[[127 141 142 132]
 [142 141 133 149]
 [132 131 134 150]]
=>
[[127 141]
 [142 141]]

[[128 127]
 [145 154]
 [130 131]
 [123 120]
 [123 120]]
=>
[[128 127]
 [145 154]]

[[153 137 114]
 [134 131 126]
 [155 140 112]
 [127 127 128]]
=>
[[153 137]
 [134 131]]

[[118 102 117 149 123]
 [128 138 141 110 137]
 [122 142 138 123 116]]
=>
[[118 102]
 [128 138]]

[[133 132 145]
 [126 122 102]]
=>
[[133 132]
 [126 122]]

[[128 128 128]
 [132 131 137]
 [140 132 155]
 [127 127 126]
 [130 130 131]]
=>
[[128 128]
 [132 131]]

[[135 103 156]
 [118 133 109]]
=>
[[135 103]
 [118 133]]

[[115 134 122 139]
 [157 114 141 104]]
=>
[[115 134]
 [157 114]]

[[129 129 121]
 [132 143 113]
 [120 134 104]
 [131 140 127]
 [140 131 133]]
=>
[[129 129]
 [132 143]]
---
[[147 127 130 128 136 126 134 123 128 129 147 131]
 [141 127 132 128 125 144 128 130 126 135 138 129]
 [127 130 126 124 127 136 120 127 128 125 130 122]
 [138 129 134 132 125 127 136 128 129 157 132 136]
 [150 128 129 121 128 129 116 126 129 123 142 121]]
=>
[[141 127 132 128 125 144 128 130 126 135 138 129]
 [138 129 134 132 125 127 136 128 129 157 132 136]]

[[128 126 132 131 132 130 125 129 125 136 133 129 122 132 131 128]
 [129 122 139 123 125 125 130 130 131 133 135 126 123 127 132 125]
 [128 122 140 126 134 138 133 128 116 150 129 131 126 136 125 128]]
=>
[[129 122 139 123 125 125 130 130 131 133 135 126 123 127 132 125]]

[[113 126 119 121 123 125 124 135 124 130]
 [130 156 128 116 125 150 130 125 153 147]
 [130 129 126 127 127 128 125 125 128 127]
 [128 128 145 131 125 134 132 125 131 127]
 [125 126 124 125 127 124 126 125 126 125]
 [113 125 142 129 108 154 118 149 115 139]
 [124 141 136 117 117 149 133 130 141 143]
 [122 115 131 133 133 115 133 131 119 120]
 [150 138 131 136 144 124 130 118 139 122]]
=>
[[130 156 128 116 125 150 130 125 153 147]
 [128 128 145 131 125 134 132 125 131 127]
 [113 125 142 129 108 154 118 149 115 139]
 [122 115 131 133 133 115 133 131 119 120]]

[[121 151 127 154 124 122 114 128 142 112 120]
 [102 154 137 137 154 119 106 148 104 132 123]
 [107 127 145 157 137 102 124 135 139 107 107]
 [134 106 157 140  98 131 108 139 110 156 135]]
=>
[[102 154 137 137 154 119 106 148 104 132 123]
 [134 106 157 140  98 131 108 139 110 156 135]]

[[116 138 120 130 145 115 110 108 120 152 125 119]
 [148 128 105 149 146 131 108 123 109 104 128 121]
 [143 136 136 123 122 148 112 140 126 133 122 150]
 [130 134 144 106 117 141 110 149 113 119 109 109]
 [113 111 145 113 118 127 138 121 111 138 111 117]
 [106 138 151 114 119 123 139 138 125 138 129 136]
 [127 116 143 120 114 115 151 152 121 147 145 134]
 [149 144 132 127 140 152 146 144 127 136 108 118]]
=>
[[148 128 105 149 146 131 108 123 109 104 128 121]
 [130 134 144 106 117 141 110 149 113 119 109 109]
 [106 138 151 114 119 123 139 138 125 138 129 136]
 [149 144 132 127 140 152 146 144 127 136 108 118]]

[[122 149 115 151 128 142]
 [108 143 144 140 112 140]
 [105 138 105 115 107 137]
 [133 113 114 125 131 134]
 [137 121 114 150 118 108]
 [148 126 151 152 134 112]
 [122 147 108 138 116 104]
 [148 144 121 150 132 137]
 [122 110 133 107 118 121]
 [116 127 138 116 112 122]
 [114 118 141 122 137 105]
 [133 131 110 106 140 113]]
=>
[[108 143 144 140 112 140]
 [133 113 114 125 131 134]
 [148 126 151 152 134 112]
 [148 144 121 150 132 137]
 [116 127 138 116 112 122]
 [133 131 110 106 140 113]]
